Families of rows that turns and mirrors carry onto each other, the same ones carrying the whole set onto itself: the rest of each named row's family, in list order
4 families of 4 rows
k_943: [ 21.1  45.1   4.7  41.6  25.8  34.8  13.7 -16.9 -17.0   2.0  18.2   4.3
 -14.8  26.3  -6.7 -16.7  13.6 -14.4 -15.6  48.8  28.2]
k_582: [-11.3  -7.2  -5.9  -3.5  10.8  31.9   9.6  -6.3  -9.6  16.9 -35.9  36.2
   7.6  21.1   6.4 -57.8  40.2  23.8 -27.3  10.2  -8.8]
k_673: [ 40.1 -22.7   1.2  15.6  22.5   2.9  -7.4   8.9  -5.4 -20.0  27.1  26.9
   2.1   4.7  -7.4  -4.2  29.7 -22.1  -6.2  22.5  47.5]
k_937: [ 34.8  -2.5  10.2  10.1  25.1  -3.4 -12.7  10.9 -12.6  -7.2  30.0  27.7
   6.1   3.2 -13.7  -0.1  19.2 -12.1  -1.1  33.9  53.2]
k_205: [ -7.0  -6.9  -9.9  -2.0   5.3  24.0  17.1  -8.8  -3.9  15.6 -32.2  34.5
  21.5  16.6  -7.4 -59.6  38.3  34.5 -12.1   8.1  -5.4]
k_676: [  8.0  20.2  21.6  10.8 -24.6  -7.6  17.9  17.6  15.6  -3.8 -12.6  55.3
  15.7   4.8 -23.1 -37.1  62.7  -7.5 -24.3  12.5 -11.3]
k_635: [ 18.4  34.4  14.2  14.4 -29.7 -10.1  16.8  23.9  24.6  -5.2  -3.6  42.1
  15.5   3.5 -17.0 -38.7  52.1  -4.1 -24.6   4.3 -10.2]
k_915: [ 38.5 -10.7  12.2   8.3  20.1  11.8 -19.3   4.9 -13.5 -21.1  23.5  21.3
  -1.7   3.7  -7.8  -2.6  22.0 -21.7 -11.3  36.1  50.6]
k_81: [ -6.1 -17.3 -16.4   6.3   1.0  22.8  17.3  -7.8  -1.9  13.3 -28.2  24.3
  12.7  25.3   4.7 -61.6  30.4  34.4 -23.1  15.3   3.1]
k_289: [  8.3  28.5  23.8  17.3 -23.5 -13.1   0.5  21.8  17.4  -4.1 -12.7  42.0
  13.1  -5.6 -19.6 -28.4  46.7  -7.4 -21.4   3.9 -23.6]
k_401: [ 28.5 -20.8  10.0  11.1  30.9   1.5 -14.4  16.1 -13.0 -15.7  28.1  25.8
  13.9  -2.7  -7.7  -5.1  25.5 -14.5  -5.7  41.8  41.6]
k_429: [ 18.2  50.6   1.8  38.3  18.3  43.8   6.9 -18.6 -17.8  -8.0   4.8   0.4
 -12.6  23.1   0.5 -18.5   9.9  -8.2 -10.7  31.8  40.1]
k_863: [ 22.6  46.2   7.6  49.9  17.2  37.5  20.9 -18.3 -21.1 -10.5   0.9  -2.6
 -19.6  24.5   0.1 -25.0  19.0 -16.6 -15.2  33.9  22.9]
k_34: [  2.2  28.2  17.8  14.7 -24.3  -7.4   6.6  24.3  14.5   1.0 -17.2  49.8
   9.8  -1.5  -8.3 -41.9  57.6  -2.3 -23.5  -5.3  -8.7]
k_678: [ 13.5  50.8   4.8  40.9  29.5  38.3  10.4 -15.2 -16.2   3.1   7.0 -12.2
  -7.8  15.3  -5.5 -25.9  19.7 -16.2 -13.9  41.5  19.7]
k_299: [ -9.0 -14.3 -12.2  -3.7  17.6  24.7   3.0 -10.6   3.4  17.0 -35.7  28.9
   6.7  16.8   2.9 -57.3  25.1  27.7 -15.6   9.5  -3.8]

Which other rows belong to the same family as k_401? k_635, k_863, k_299
Which other rows belong to the same family as k_34? k_943, k_205, k_915

